In the data rows, 128 means zero.
Here are some points:
[137, 160, 144, 148, 99, 118, 138, 84, 131, 149, 145, 176, 116, 150,
 109, 130]
[165, 105, 115, 174, 156, 128, 114, 126, 122, 167, 165, 120, 114, 133,
 135, 122]
[139, 131, 118, 140, 150, 122, 136, 112, 158, 119, 148, 130, 113, 133,
 126, 106]
[160, 109, 119, 171, 143, 121, 116, 113, 126, 169, 158, 131, 106, 128,
 133, 128]
[169, 119, 118, 140, 124, 123, 103, 120, 120, 151, 173, 105, 113, 144,
 117, 130]
[121, 136, 137, 114, 127, 119, 133, 133, 112, 126, 106, 138, 147, 105,
 136, 143]
[172, 126, 155, 145, 117, 143, 122, 125, 96, 172, 136, 148, 157, 119,
 155, 154]
[80, 95, 132, 77, 145, 122, 95, 181, 145, 100, 142, 100, 117, 126,
 143, 133]
[98, 162, 0, 189, 94, 82, 220, 13, 188, 38, 62, 0, 67, 175,
 0, 10]
[132, 127, 123, 162, 134, 122, 130, 121, 136, 152, 136, 168, 104, 143,
 115, 114]
[119, 143, 148, 80, 109, 168, 119, 165, 121, 84, 114, 91, 159, 140,
 133, 141]
[119, 170, 116, 132, 115, 111, 159, 80, 130, 95, 97, 129, 153, 121,
 105, 107]
[122, 141, 122, 130, 123, 125, 144, 110, 143, 114, 124, 131, 125, 135,
 116, 117]
[147, 108, 239, 7, 169, 86, 58, 127, 186, 100, 255, 182, 165, 59,
 221, 135]
[164, 139, 158, 128, 135, 146, 124, 130, 134, 137, 144, 154, 146, 116,
 146, 140]
[130, 172, 175, 94, 103, 137, 126, 115, 150, 111, 157, 192, 137, 141,
 122, 135]
[91, 104, 114, 119, 151, 106, 130, 176, 114, 131, 83, 115, 135, 104,
 125, 118]
[77, 68, 122, 64, 152, 91, 71, 183, 134, 96, 167, 72, 89, 107,
 138, 121]
[149, 115, 119, 157, 147, 124, 119, 119, 129, 152, 153, 122, 113, 128,
 129, 118]
[108, 117, 159, 102, 145, 125, 97, 183, 168, 121, 157, 176, 92, 125,
 131, 111]
[132, 152, 111, 112, 126, 107, 147, 65, 141, 93, 129, 99, 141, 120,
 125, 119]
[105, 147, 110, 120, 116, 126, 161, 85, 155, 94, 114, 134, 119, 136,
 109, 115]
[206, 136, 193, 175, 156, 194, 67, 255, 99, 246, 173, 255, 103, 197,
 95, 172]
[125, 149, 111, 170, 81, 137, 181, 107, 75, 152, 55, 172, 149, 160,
 95, 127]
[106, 142, 112, 134, 121, 128, 145, 100, 139, 107, 123, 116, 119, 134,
 111, 109]
[144, 115, 113, 158, 118, 136, 113, 109, 110, 146, 155, 83, 109, 149,
 109, 121]
[92, 120, 137, 18, 176, 124, 101, 251, 141, 71, 83, 103, 174, 75,
 152, 121]
[127, 163, 114, 138, 106, 133, 152, 93, 138, 115, 119, 145, 126, 146,
 112, 123]
[161, 101, 109, 168, 117, 137, 88, 120, 98, 155, 171, 64, 92, 161,
 107, 129]
[239, 141, 252, 179, 155, 183, 54, 179, 255, 231, 255, 255, 44, 198,
 152, 100]
[83, 124, 164, 48, 132, 105, 111, 148, 153, 84, 147, 163, 130, 110,
 143, 128]
[140, 204, 152, 128, 98, 202, 165, 138, 145, 113, 86, 172, 146, 172,
 103, 131]
[137, 99, 116, 135, 157, 106, 128, 133, 119, 155, 119, 102, 149, 87,
 165, 129]
[137, 116, 118, 138, 122, 77, 125, 63, 119, 148, 147, 139, 122, 116,
 133, 139]
[255, 99, 188, 80, 104, 208, 121, 69, 0, 128, 190, 0, 236, 127,
 209, 255]
[103, 118, 137, 94, 143, 128, 126, 148, 119, 116, 106, 102, 158, 99,
 162, 144]
[110, 135, 65, 147, 128, 124, 160, 85, 137, 91, 111, 66, 106, 148,
 81, 91]
[141, 116, 127, 140, 135, 99, 81, 97, 132, 149, 193, 113, 120, 100,
 147, 128]
[168, 90, 166, 115, 145, 103, 82, 87, 144, 154, 229, 117, 123, 104,
 175, 148]
[144, 131, 117, 135, 160, 124, 129, 111, 170, 114, 153, 125, 114, 123,
 120, 98]
[53, 27, 136, 32, 135, 133, 22, 255, 101, 76, 180, 0, 106, 127,
 142, 152]
[154, 145, 173, 141, 91, 153, 119, 115, 124, 159, 151, 193, 115, 165,
 126, 155]
[81, 135, 97, 95, 136, 144, 135, 172, 144, 69, 94, 71, 127, 125,
 114, 115]
[173, 149, 167, 132, 180, 150, 119, 127, 222, 123, 199, 150, 124, 101,
 173, 114]
[117, 135, 155, 147, 107, 165, 122, 173, 138, 154, 128, 198, 99, 174,
 111, 138]
[116, 117, 146, 116, 143, 131, 109, 161, 148, 130, 144, 153, 113, 129,
 137, 123]
[149, 130, 125, 156, 140, 132, 128, 112, 134, 138, 146, 117, 130, 124,
 138, 117]
[104, 81, 122, 132, 175, 100, 80, 185, 136, 146, 169, 160, 68, 126,
 146, 115]
[182, 77, 145, 92, 80, 159, 120, 131, 17, 153, 78, 36, 236, 84,
 189, 220]
[133, 129, 122, 140, 129, 123, 130, 119, 119, 139, 123, 124, 135, 122,
 133, 128]
[71, 97, 83, 60, 145, 27, 112, 56, 162, 58, 203, 51, 69, 87,
 112, 102]
[32, 128, 121, 42, 137, 106, 140, 183, 152, 51, 69, 117, 127, 101,
 120, 124]
[10, 129, 127, 40, 129, 104, 150, 205, 158, 45, 51, 154, 125, 119,
 108, 114]
[113, 99, 133, 145, 121, 141, 110, 161, 113, 148, 137, 121, 90, 135,
 123, 141]
[81, 83, 59, 56, 156, 83, 97, 83, 169, 52, 177, 0, 83, 73,
 118, 118]
[121, 148, 114, 104, 118, 130, 141, 88, 136, 81, 128, 91, 145, 131,
 112, 121]
[169, 107, 106, 140, 169, 99, 102, 78, 154, 130, 205, 58, 117, 110,
 145, 115]
[154, 134, 144, 131, 118, 132, 116, 112, 127, 141, 158, 141, 131, 136,
 132, 131]
25 more points follow, each with its number after it:
[178, 61, 148, 83, 183, 188, 57, 216, 37, 135, 129, 0, 249, 33,
 255, 198] 0
[116, 108, 115, 120, 150, 114, 118, 154, 136, 124, 127, 124, 110, 128,
 123, 119] 1
[255, 158, 174, 255, 123, 159, 123, 60, 99, 255, 193, 255, 142, 151,
 166, 135] 2
[195, 145, 122, 126, 148, 90, 82, 74, 167, 119, 203, 115, 94, 139,
 106, 113] 3
[94, 121, 83, 180, 126, 117, 175, 131, 98, 154, 32, 145, 131, 134,
 112, 122] 4
[103, 76, 111, 119, 148, 96, 139, 119, 50, 149, 82, 20, 215, 41,
 204, 179] 5
[119, 117, 94, 123, 145, 123, 120, 121, 140, 103, 142, 71, 118, 134,
 121, 117] 6
[109, 82, 126, 128, 160, 91, 89, 176, 160, 151, 169, 165, 68, 120,
 134, 112] 7
[145, 124, 148, 110, 157, 140, 109, 161, 152, 121, 157, 114, 132, 120,
 146, 122] 8
[213, 92, 97, 225, 184, 131, 83, 77, 141, 183, 216, 51, 117, 110,
 146, 104] 9
[141, 123, 129, 132, 154, 123, 133, 125, 131, 124, 126, 103, 152, 108,
 145, 112] 10
[60, 11, 116, 38, 166, 77, 58, 177, 77, 101, 141, 0, 145, 53,
 219, 158] 11
[135, 128, 168, 162, 123, 190, 119, 232, 88, 185, 63, 209, 166, 129,
 149, 166] 12
[227, 106, 131, 244, 117, 112, 100, 116, 104, 255, 173, 179, 84, 147,
 119, 123] 13
[121, 148, 118, 115, 127, 117, 135, 96, 155, 94, 144, 133, 118, 139,
 111, 110] 14
[125, 100, 149, 132, 141, 143, 93, 188, 114, 156, 145, 109, 121, 128,
 151, 155] 15
[114, 148, 123, 102, 134, 119, 143, 133, 123, 106, 93, 138, 155, 111,
 122, 125] 16
[146, 119, 142, 150, 143, 135, 110, 158, 122, 167, 130, 150, 125, 114,
 137, 131] 17
[90, 182, 115, 106, 77, 162, 176, 117, 112, 72, 56, 100, 154, 164,
 92, 149] 18
[183, 145, 180, 138, 102, 147, 95, 109, 143, 157, 208, 221, 107, 167,
 127, 146] 19
[162, 150, 174, 119, 102, 163, 122, 146, 118, 137, 145, 169, 161, 150,
 139, 152] 20
[163, 77, 170, 142, 135, 166, 82, 206, 100, 186, 166, 128, 113, 122,
 164, 143] 21
[95, 93, 129, 63, 140, 133, 93, 197, 105, 104, 133, 43, 133, 128,
 128, 149] 22
[133, 143, 127, 127, 118, 125, 126, 97, 142, 116, 165, 128, 114, 150,
 112, 124] 23
[118, 145, 129, 135, 126, 119, 142, 108, 164, 125, 129, 186, 108, 136,
 113, 112] 24
Which of these numbered points is nearest to each point below by angle, seen from the average point of the first points? Its number follows each.
[117, 102, 126, 118, 157, 102, 96, 164, 147, 135, 159, 161, 89, 120,
 116, 110] > 7
[140, 124, 94, 206, 132, 129, 141, 139, 118, 181, 105, 175, 71, 163,
 80, 110] > 13
[140, 132, 152, 130, 124, 151, 127, 174, 111, 155, 110, 180, 139, 136,
 136, 138] > 12
[119, 128, 113, 112, 134, 100, 125, 84, 126, 119, 138, 99, 145, 101,
 141, 131] > 5
[189, 104, 156, 169, 140, 152, 88, 153, 137, 180, 204, 140, 92, 154,
 133, 123] > 13
[155, 136, 159, 129, 110, 137, 115, 121, 142, 143, 169, 172, 117, 145,
 125, 131] > 19
[97, 148, 152, 109, 110, 174, 128, 165, 173, 91, 157, 141, 80, 188,
 103, 117] > 23
[109, 98, 117, 108, 138, 103, 109, 133, 115, 119, 136, 84, 128, 114,
 137, 129] > 11
[110, 158, 101, 123, 118, 149, 157, 102, 110, 109, 85, 61, 158, 130,
 129, 139] > 18
[147, 128, 178, 66, 140, 103, 98, 110, 159, 108, 205, 147, 146, 91,
 168, 140] > 8
[104, 161, 103, 123, 110, 110, 168, 74, 150, 88, 101, 144, 119, 145,
 96, 102] > 14
[166, 94, 165, 128, 111, 124, 71, 110, 109, 178, 210, 137, 125, 125,
 169, 159] > 21
[109, 114, 140, 74, 130, 97, 115, 111, 122, 101, 147, 90, 146, 97,
 151, 128] > 11
Here are 25 other points, each followed by its number:
[135, 107, 128, 163, 128, 116, 111, 96, 134, 166, 177, 141, 92, 138,
 134, 135] 0
[108, 147, 129, 107, 112, 126, 147, 113, 126, 104, 100, 134, 150, 119,
 126, 130] 1
[48, 110, 83, 89, 192, 50, 134, 124, 178, 60, 90, 45, 127, 35,
 141, 106] 2
[108, 149, 92, 134, 89, 130, 150, 92, 106, 114, 102, 101, 119, 159,
 86, 135] 3
[129, 136, 159, 78, 124, 138, 125, 133, 128, 100, 139, 104, 165, 116,
 160, 151] 4
[71, 143, 43, 138, 107, 91, 215, 23, 102, 76, 28, 75, 140, 122,
 94, 121] 5
[129, 122, 116, 154, 128, 129, 134, 131, 126, 142, 126, 137, 111, 136,
 118, 121] 6
[101, 141, 128, 105, 123, 102, 168, 120, 153, 100, 77, 199, 122, 124,
 107, 112] 7
[156, 143, 134, 154, 119, 125, 138, 75, 133, 154, 164, 146, 125, 139,
 126, 136] 8
[147, 123, 134, 146, 129, 109, 108, 95, 138, 146, 182, 132, 103, 127,
 130, 120] 9
[212, 173, 154, 187, 93, 98, 167, 0, 137, 173, 173, 217, 137, 150,
 144, 122] 10
[107, 75, 116, 103, 163, 129, 88, 195, 114, 122, 145, 34, 109, 111,
 145, 142] 11
[56, 124, 41, 164, 62, 138, 187, 67, 67, 95, 48, 0, 87, 202,
 44, 135] 12
[202, 150, 125, 218, 128, 141, 152, 68, 137, 193, 154, 185, 123, 135,
 125, 116] 13
[132, 139, 103, 156, 125, 98, 163, 33, 134, 122, 124, 124, 129, 119,
 116, 117] 14
[72, 116, 82, 88, 172, 64, 157, 117, 165, 68, 93, 88, 131, 88,
 134, 87] 15
[121, 138, 152, 136, 105, 165, 120, 182, 145, 140, 132, 209, 91, 183,
 99, 125] 16
[148, 119, 121, 107, 165, 121, 124, 120, 134, 110, 146, 62, 162, 96,
 168, 120] 17
[123, 109, 121, 119, 143, 132, 111, 153, 125, 123, 138, 92, 124, 119,
 137, 128] 18
[99, 110, 109, 110, 148, 109, 123, 161, 114, 116, 95, 103, 127, 106,
 123, 124] 19
[216, 201, 139, 175, 102, 77, 150, 0, 93, 139, 179, 185, 181, 105,
 134, 135] 20
[148, 115, 129, 122, 152, 132, 127, 123, 131, 123, 137, 90, 149, 103,
 155, 136] 21
[139, 116, 122, 128, 142, 129, 111, 134, 126, 128, 156, 97, 120, 125,
 139, 139] 22
[82, 142, 89, 130, 49, 122, 174, 44, 58, 89, 60, 43, 162, 133,
 93, 129] 23
[153, 152, 208, 144, 74, 195, 93, 255, 112, 185, 49, 219, 150, 145,
 118, 126] 24
The same question for these:
[133, 133, 139, 121, 127, 118, 128, 117, 141, 130, 137, 159, 133, 123,
 135, 123] > 10
[99, 89, 108, 213, 121, 126, 132, 168, 114, 200, 95, 204, 50, 160,
 96, 119] > 6
[0, 152, 81, 57, 119, 57, 221, 151, 151, 29, 0, 253, 101, 112,
 60, 62] > 7
[156, 146, 159, 132, 108, 141, 109, 115, 142, 145, 177, 180, 115, 150,
 120, 131] > 10
[47, 194, 118, 121, 61, 182, 224, 135, 107, 79, 0, 157, 170, 157,
 100, 143] > 1
[84, 130, 66, 163, 130, 116, 181, 112, 114, 112, 40, 85, 121, 128,
 87, 112] > 5
[148, 119, 95, 165, 179, 130, 163, 114, 134, 126, 87, 80, 151, 87,
 161, 114] > 21
[14, 37, 61, 101, 195, 55, 115, 240, 97, 113, 32, 38, 111, 65,
 139, 132] > 19
[239, 46, 89, 255, 168, 101, 79, 64, 125, 255, 236, 108, 48, 113,
 142, 122] > 0
[110, 148, 117, 140, 106, 129, 149, 77, 121, 112, 116, 100, 138, 127,
 108, 117] > 23
[110, 121, 124, 88, 168, 101, 92, 141, 195, 87, 193, 111, 83, 134,
 112, 94] > 2
[116, 141, 138, 110, 123, 142, 125, 138, 152, 107, 137, 135, 112, 145,
 113, 117] > 16
[132, 128, 125, 97, 168, 129, 109, 137, 143, 96, 140, 55, 160, 81,
 171, 131] > 17
